The rows below come in pairs that one turn or mirror swaps. Which row does each named row swap with?
vodi: [ 19  -6  -5  27   1  17 -22  12  -4  16  -3  -3  20  -4]
Rekof: [ 13 -19   0  11  -1  19 -15  17 -13  11   1  -9  11   7]
puve: [ -1  -2 -20   3   9  -8   9   9   5   7   7   6  27  -5]
kom: [ 12 -22  -2  14  -3  22 -20  18  -7  11   2  -5  13   4]
vezum: [  6   2  -9  19   6 -16   7   3  11  10   2   7  17  -8]
mudu: [-7 -6 -7 19  1 -7  0  5 15  5  6 15  6  5]
Kef: [  9 -29   0  14  -3  18 -13  25   1  -2   1  -6  16  -4]
vana: [ 16   1  -7  25  -1  14 -12  23   0  10  -2  -5  30 -16]
gilet: [  2 -12  -5  25  -3  19 -23  12   4   9   2   8   7   9]
Veke: [ -1 -23  -4   8   0  -8  11  17  13  -7   6   1  14  -6]
roz: [  9   5 -10  20   2  -7   7  18   9   6   2   1  29 -18]
visur: [ 11  -9 -15  11   5  23 -19  17  -9  12   2  -2  30  -2]
daz: [  1 -12  -5   3   3 -14  13   9   3   6   6  -1   9   5]
Melu: [ -1 -14  -8   6   3 -14  13   8  10   4   9   4  10   0]

vana swaps with roz
Kef swaps with Veke
daz swaps with Rekof

The rows below come in pairs that one turn or mirror swaps. Which row does each named row swap with?
Keke: [ -3  -5 -23 -11   7 -21  -8 -13  -4 -12 -21 -18  -3  -6  10  -7  14   7
  -5   7  -3  -9   1  -4   7  -8  -6   0 -13  12  -4]
rudek: [  0  12  -6  -7  25  -2   7  -9  -6  19  25  -8   6   3  40   2   1  -8
  -6  19   6  -7  -3  -6   1   4  -6  -6 -17  -4  -9]
dudok: [  8   0   1 -16   7  -4  14 -24 -14  -1   9  -4   4  -6  36   7 -19   0
   4  17   4 -12  14  -5   3   3 -14  -2 -13  12  -3]
doz: [  0  13 -18 -14  19  -2 -10 -13   0  16   5  -8   4   3  19  -4  23   1
  -5   4  -1  -9  -2  -9  -5   3  11  -6 -14 -13  -7]
rek: [ 10   1  -5  -2  14   2   7  -5  -9  10   8   0 -12  -6  32   6 -10 -16
 -11  24  15  -6  -1  11   3   6 -20   2   7  12  -7]
nes: [  0  21   3   6  15   2  20 -11  -5   2   5  -5 -10   0  26  -6 -15 -12
   3  18  19   4  -1   3   5  -4 -17  11 -14  14   6]
puzik: [  9   3 -20 -11   6   2 -15  -9  -1   6 -17  -2 -14  -7   7  -1  17  -5
 -11   6   6  -9  -1   7  -4   6   2   3  12   1  -3]
repif: [  8   2 -12 -24   0  -4  -6 -28  -7  -5 -14  -6   1  -7  12   1   5  10
   5   1  -4 -14  14  -8  -3   2   6  -2 -10   1  -1]
Veli: [ -1  22 -11  -4   8   2  -3 -15   3  -2 -20  -6 -12  -2   1 -14  13  -1
   4  -1  10   2  -1   0  -3  -4   6  11 -10   3   9]
pitu: [  1   9 -15 -13  -3  -5 -17   3   2   3 -11 -22   2   4  12  -7  20 -12
   5  -7  -5   0  -6   1  -1   5   2   5 -11   7   9]
Zosir: [  0  14   0   2  15  -2  29   4  -5  -4  15 -10  -4   3  16  12  -3   3
  -4  16  -2 -10 -14   2  -8  12  -9  -2 -10  16  12]
lok: [  0  15 -10  -5  11  -2  14   1   0  -6  -2 -11  -6   2  -2   7  15  10
  -3   4  -9 -11 -14  -1 -12  12   6  -2  -7   9  15]
vut: [ -2  -6 -10  -3  13 -21  11  -9 -12  -8   1 -17  -1  -6  32  -1 -10  -2
  -5  23   4  -7   1  -1  13  -7 -25   0 -16  22  -6]
rubos: [  2   7   0  -3   4  -5   5   8  -6   7  14 -21   5   5  38   0  -8 -23
   4  11   4   2  -6   4   5   5 -20   5 -15  19   5]

Zosir swaps with lok
Veli swaps with nes
pitu swaps with rubos

The rows below come in pairs that one turn or mirror swaps. Which row does each named row swap with?
nagi: [ 15 -27   8   4   2   0  16  -7  14   1  -3   9   8   7  -2  -7  -7   7
  -2  12  16   5   9   1]
rimi: [  9 -17   3  -2  16   3  -4 -13  22   4   2  21   7   4   1  -5  -6 -18
 -15   9  11   2  -4  -2]
teka: [  5 -24 -13   4  11  -8  31  -5  -1  14  -6  12   1   7  -3  -2  -2  21
 -13   7  -6  -1   3   7]
mag: [  2  -7  -6   5  20  -1  13 -10 -13  -9   2   2  -4  15 -12   7   6  11
 -21 -20  -8   1 -18  22]
Dirab: [  6   4   7  10  17   4  -8 -20   8 -13  12  16  12  14  -2  -3   0  -8
 -11   0  11   4  -9   9]
guvuk: [ 11 -15   0  -5   4   9  10  -4  16   9   2  -3  11  13   5   7   7 -14
  -9   2  25   0  -2   1]
Funi: [  8 -14  -5   0  22   0  15  -8  -9  -9  -2   3  -3  15 -16   7  11  11
 -19 -19 -14  -3 -14  22]
Suz: [  7 -11  -3   3  21   1  13 -10  -9 -11   1   1  -1  15 -15   8   9  11
 -19 -20 -11   0 -17  23]
bot: [ 19 -23  11  -4  -1   6   1 -10  19 -11   5  -1   1   9  -6  -5   4  -4
  -5  -4  18   5   0   3]
fel: [ -3  -7 -27   2  16  -8  20 -14   1  16   6  13  -5   6   0   1   6  14
 -23  -1 -13  -2  -7   8]
musot: [  2   4   4  13  18   2  -7 -22   8 -10  14  15  13  10   1   1  -4  -5
 -13   1  13   6 -10   9]
sog: [  1 -29 -12  -6  17  -2  20  -2  -4   9  -8   2 -14   3  -7   6  -3   6
 -27 -16  -5   3 -17  11]
mavu: [  3 -16 -18   9  11 -14  16 -12  -1   6  11  -2 -14  -5  -8   0 -16  10
 -22 -11   4  -6  -5  -4]
gorir: [  2 -13 -22  -6  14   2  26  -1   1  23  -1   1   3  14   2  12  13   0
 -20  -4   0  -6  -7   8]
ris: [-10  -5 -27   0  17  -5  32 -17   2   9   4  14   0   6  -6   0 -12  12
 -21  -8   7   3  -5   5]
Pomas: [ 18 -20   3 -12  10   9  18 -12  22 -13  -1  10   9  15 -20  -6  -2  -6
  -7  -8  18  -1   4   5]
Lebuk: [-16  -5 -20  10  19  -6  21  -7   1  13   0   5  -5   3   5   1  -7  17
 -21  -3   9   1 -10   7]
Guz: [  1   3   4  13  16   1  -7 -20   9  -9  12  14  11   8   4  -2  -6  -7
 -12   2  17   8  -8   6]
fita: [ 25 -20  -1  -1  14  -6   4 -12  18  -6  10   9   0   5 -18  -7  -4  -6
 -12  -1   0 -16   6  -7]
miro: [ 19 -21  11  -5  17   9   7  -3  22 -10  -5   6   7  16 -15  -6   9  -3
  -5  -1   9  -9   2   6]

Guz swaps with Funi
fita swaps with mavu
gorir swaps with guvuk
mag swaps with Dirab

The rows below come in pairs that one turn or mirror swaps. Which row does each named row swap with?
Tufig: [  9  11  13   2   8  21   0  10 -10   1  22   0  18]
vug: [ -1  -1   3   2 -20  -2   9  -2 -14   4  15  12  16]
riko: [  8  10 -14 -16  -9   9   0  -5 -20   4  -6  -6  21]
Duka: [  5  14  14   5   9  16   6   8 -10   3  26   6  14]
neno: [-11  22  12   6   6   9   6 -15  -3   9  15   1   4]
Bafa: [  8   9 -11 -18  -8  10   1   3 -15  -2  -2  -5  24]
bolon: [ -1  14   1 -29  -1  14   3   3 -20  -4  19  -5  19]
vib: [  2  21  20  -8  -7  24  -8 -10  -8   5   4  14  18]
Sabid: [  0  24  25 -11   0  10  10 -21 -16  -3   1   0  13]
tebed: [  9   8  16   8   7  18   7   8 -12   7  20   1  13]
lor: [ 12  10  11  -8  -6  23   6   7 -23   9  18 -17  20]
nimov: [-13  20  21   3   9   8  13  -7 -10   8  18   1   9]
Kofed: [  3  15 -12 -20  -6   7  -1  -3 -17   1  -5   2  21]
Zibez: [ -5  11  -5  -1 -13   3   4 -20 -11  17  -1  -7  12]
gaki: [ -2  14  -8 -19 -19   4   8  -4 -21  10   1 -13  11]
dite: [ -9  -3   1   1 -13   8  15   4 -22  -2   1  -4   7]
pokog: [ -8   1  10   1 -18  -3   1  -8 -30  13  14  -3  12]
rovu: [  3  21  14   3   5  20  -4 -15 -19  -8  -7   2  14]
Det: [ 10   8  16   0 -27   9  12  -9 -20   2  15   7   8]
nekiz: [ -3  18  10  -6  -7  14  -6 -14 -31 -12   4   2   1]
sobit: [ -1  17  23  -5   6  22   2  -5 -12  10  24  -2   5]
zike: [ -4  10  -1 -10 -13   3   3 -18 -19  20  -5  -7  20]

zike swaps with nimov
Det swaps with nekiz
tebed swaps with Kofed
lor swaps with bolon

The rows below come in pairs that one turn or mirror swaps. Which row does each named row swap with?
liv: [  6   3   5  11  -8 -21   8   8  -2   9   8  -1 -21  15   7  -9   1  13
 -14  -7 -19  13  11  -7 -18   3   2 -15 -23   2   3  17   0  12 -12 -12
 -16 -14   2   4   2]
Vagar: [  6   2   3   8  -5 -20  13   8  -4  10   8  -2 -23  15   8  -7   0  12
  -6 -10 -20  15  12  -8 -19   4   1 -13 -22   3   3  18  -4  17  -6 -15
 -13 -14   6   3   6]
sezol: [-20   4 -13  21   3 -10  21 -31   5  -3  -5  -8   6   3   9  15  -2  23
  14   2  -4   5  10 -13  14  -1  -6 -12   6   1   8   4  10  -2 -14  14
 -20  -5  10  12 -37]
nopi: [  6   6   4  16  -7 -15   2   7   2   6   6  -2 -18  15  12 -11   1  10
  -8  -3 -15  15   8 -11 -16   2   3  -8 -22   1   2  20   1   5  -8  -9
 -22 -11  10  10  -5]
zimev: [  8   6   3  10  -8 -18   9   7   2   8   7   0 -20  14   8  -4   0  12
  -7  -9 -22  11   9 -10 -21   3   0 -11 -22   6   6  21  -2  10  -5 -13
 -16 -14   7   4   3]
nas: [ -2 -16   2  -6  13 -11  19 -27  -8   3   8  -8 -22   8  13   9 -11  25
   8  -6 -26  17   6   8  -8   4  -6 -24  -8   3   4   4   0  19 -12   1
  -2 -11   3 -16  -1]
sif: [ -8 -10   0  -9  15 -13  26 -27  -2   3   2 -13 -19  11  12   8 -10  21
   7 -12 -29  22   9   6   0  11  -9 -26 -10   5   3   7  -1  21 -12   2
   6 -14  -5 -13  -5]
Til: [-25  17 -12  12  -3 -23  43 -11   4   5  -7 -17  -2  21   0  11  -1  23
   2 -10 -15   9  23  -7   9   9  -3 -18   2   7   2  16  -8  22  -5  -3
  -2 -14 -10   3 -35]
Gek: [-15   4 -10  24   1 -14  15 -29   5  -3  -1  -9   4   5  10  12  -2  26
   8   5  -2   2  10 -13  12  -2  -7 -11   4   3   7   4  10  -5 -16  16
 -19  -5  11  11 -38]
Sazuv: [-10   5  -6  27  -1  -9   8 -21   5  -3  -4  -7  -1   4  13   4  -2  21
   9   7   1   7   6 -16   6  -1  -2  -5  -2   2   6   8   7  -8 -14  13
 -26  -4  15  16 -35]
vopup: [-19   3 -13  22   1  -9  18 -32   0  -6  -5  -7   2   5   7  13  -3  23
  15   2  -7   6   8 -15  13  -1  -7 -14   8   1   6   4  10  -1 -15  16
 -19  -4   9  10 -35]
vufu: [  8   3   0  11  -6 -20  12   7  -1   6   8  -3 -21  15   8  -8   1  10
  -8 -13 -21  10  11  -9 -15   4  -1 -12 -22   4   3  17  -5  18  -4 -16
 -11 -16   4   4   5]
Gilo: [  4   1   3  21  -7 -15   3   7   4   4  10   1 -19   9   9  -9   4  14
 -10  -5 -16   5   9 -13 -14   2  -3  -9 -25   5   3  18   4   4 -14  -8
 -18  -9  10  10   0]
paka: [-22  10 -11   8   4 -20  43 -15  -1   5  -2 -21  -7  24  -3  14  -9  28
   6 -10 -14  11  20  -5   7   7  -6 -23   2   8   0  16 -11  25  -8  -1
   2 -14  -8  -4 -30]
Pim: [-18   1  -6  25  -1 -11  14 -27   2  -2  -7  -8   6   2   3  10   1  21
  12   5  -3   4  10 -14  12  -1  -6 -11   0   0   8   5  14  -6 -14  15
 -19  -1  13  15 -32]
Bipon: [  4   6  -4  20 -13 -15   4   3   0   7   6  -2 -19   9  10 -10   6  12
 -11  -6 -16   6   8 -13 -11  -1   3  -8 -22  -2   6  12   5  -2  -7  -6
 -26  -8  12  18  -5]
ralon: [  9   1   2  14  -5 -22  10   7  -3   9  10  -3 -20  12   7  -6   0  12
  -8 -12 -22  10  11  -6 -18   4   0 -18 -22   1   1  19  -5  13  -6 -13
 -15 -15   2   3   5]
zatel: [  7   2   3  12  -7 -20   8   7  -2  11  11  -4 -16  12   6 -11  -1  13
  -9  -9 -17   9  13  -9 -18   2   0 -14 -23   3   5  22   2   9  -4 -14
 -14 -11   9   8   3]
rigok: [ -7   4 -11  26  -7 -10   8 -18   1   0   0  -1  -6   4  11   3   2  24
   2   3  -2   1   6 -17   3  -6  -2  -6  -6  -1  10   5   9 -12 -11  11
 -28  -2  16  20 -26]
bazib: [ -7 -13   5  -7  13 -12  22 -22  -8   2   5  -7 -24   8  10   9 -10  23
   6  -6 -28  22   9   6  -8   9  -5 -25 -14   4   5   7  -3  20 -15  -2
  -3 -13  -4 -12   3]
dogo: [-24  18 -13  12  -3 -21  42 -12   3   6 -11 -19   0  22   0  11  -2  25
   3  -8 -11   8  20 -11   9   5  -5 -18   2   8   1  17  -6  23  -6  -1
  -4 -12  -6   3 -36]
ridab: [-14   5  -8  31  -3  -8  10 -18   6  -1  -1  -3   1   4  12   5   2  22
   5   2  -5  -1   6 -19   8  -4  -7  -9  -1   5   6  12  13 -10 -19  13
 -23  -1  14  14 -31]
puza: [-22  14 -15  10   3 -21  43 -14   4   7  -5 -22   0  21   5  13  -4  27
   6 -10 -13   6  21  -5  11   3  -7 -19   6  10   0  16  -6  22  -4  -1
  -3 -13  -5   1 -36]
dabek: [ 10   2   7  15  -7 -16  10   7  -1  10   8  -2 -22  15   4  -8   4  12
  -8  -7 -18   9  12 -13 -16  -2  -2  -9 -21   4   2  18  -1   9  -6 -14
 -18 -14   6   8   1]
gebaf: [-25  16 -14  12   0 -21  44 -15   4   7  -5 -22  -1  20   3  12  -4  23
   5  -9 -14  11  18  -6  11   3  -5 -22   6   7  -3  16  -3  19  -5  -2
  -4 -13  -5   2 -37]
kize: [-26  16 -14  12   1 -22  43 -18   2   4  -5 -19   1  20   3  12  -5  23
   7 -11 -14  11  22  -5  13   6  -5 -20   6   9   0  13  -5  19  -5   1
  -3 -14  -9   1 -34]
guk: [-15  -2 -10  24   1  -7  13 -26   3  -2  -2  -5   2   6   7   8   1  24
  11   6  -8   4   9 -17  11   2  -9 -11   1   3  11   6  13  -6 -12  16
 -25  -4  10  15 -35]
mebez: [-23  12 -11   6   4 -21  45 -15   2   6  -4 -18  -5  21   0  14  -7  29
   7  -8 -12  11  20  -5   8   4  -5 -22   6   9   2  14  -8  26  -7  -2
   1 -11  -7  -4 -31]
Nevu: [-18   3 -10  25   0 -10  17 -27   7  -3  -3  -9   1   5   5  18   2  21
  14   5  -5   4   6 -14  11  -2  -7 -10   2   1   8   6   9  -6 -13  13
 -23  -5  11  13 -35]
Saf: [ -3 -15   4  -5  13 -13  19 -23  -6   3   6  -5 -24   6  10   8 -13  26
   7  -7 -24  20   9   6  -9  10  -6 -23 -14   6   7   7  -3  22 -12  -2
   1 -14  -1 -11   2]
sored: [-18   0 -11  25   2 -13  18 -29   2  -3  -8  -6   6   3   8  15   1  27
  11   3  -6   4   7 -14  12   0  -8 -16   5   1   7   5   8  -2 -13  19
 -20  -6  12  11 -36]
desad: [ -1 -15   2  -6  15 -11  16 -26  -7   4  10  -8 -22   8  14   6 -11  22
   9  -6 -26  20   7   6  -8   6  -7 -24 -13   1   6   6   0  18 -15  -1
  -1 -12   1 -13   2]
rez: [ -3 -14   4  -7  12 -13  23 -20  -8   3   7  -8 -23  11  12   7 -10  26
   6  -9 -24  21   8   6  -9   9  -6 -23 -14   7   3   6  -2  25 -10  -2
   0 -13   1 -13   2]
ledog: [ -8 -10   1  -9  14 -14  28 -24  -3   2   4 -11 -22  10  12   8 -11  22
   7  -8 -28  23  10   7  -4   9  -7 -28  -9   5   5   7  -1  22 -12  -1
   3 -13  -6 -14  -2]

zimev swaps with Nevu
vopup swaps with vufu
Bipon swaps with rigok
dogo swaps with desad
sezol swaps with Vagar
Gilo swaps with ridab
ralon swaps with sored

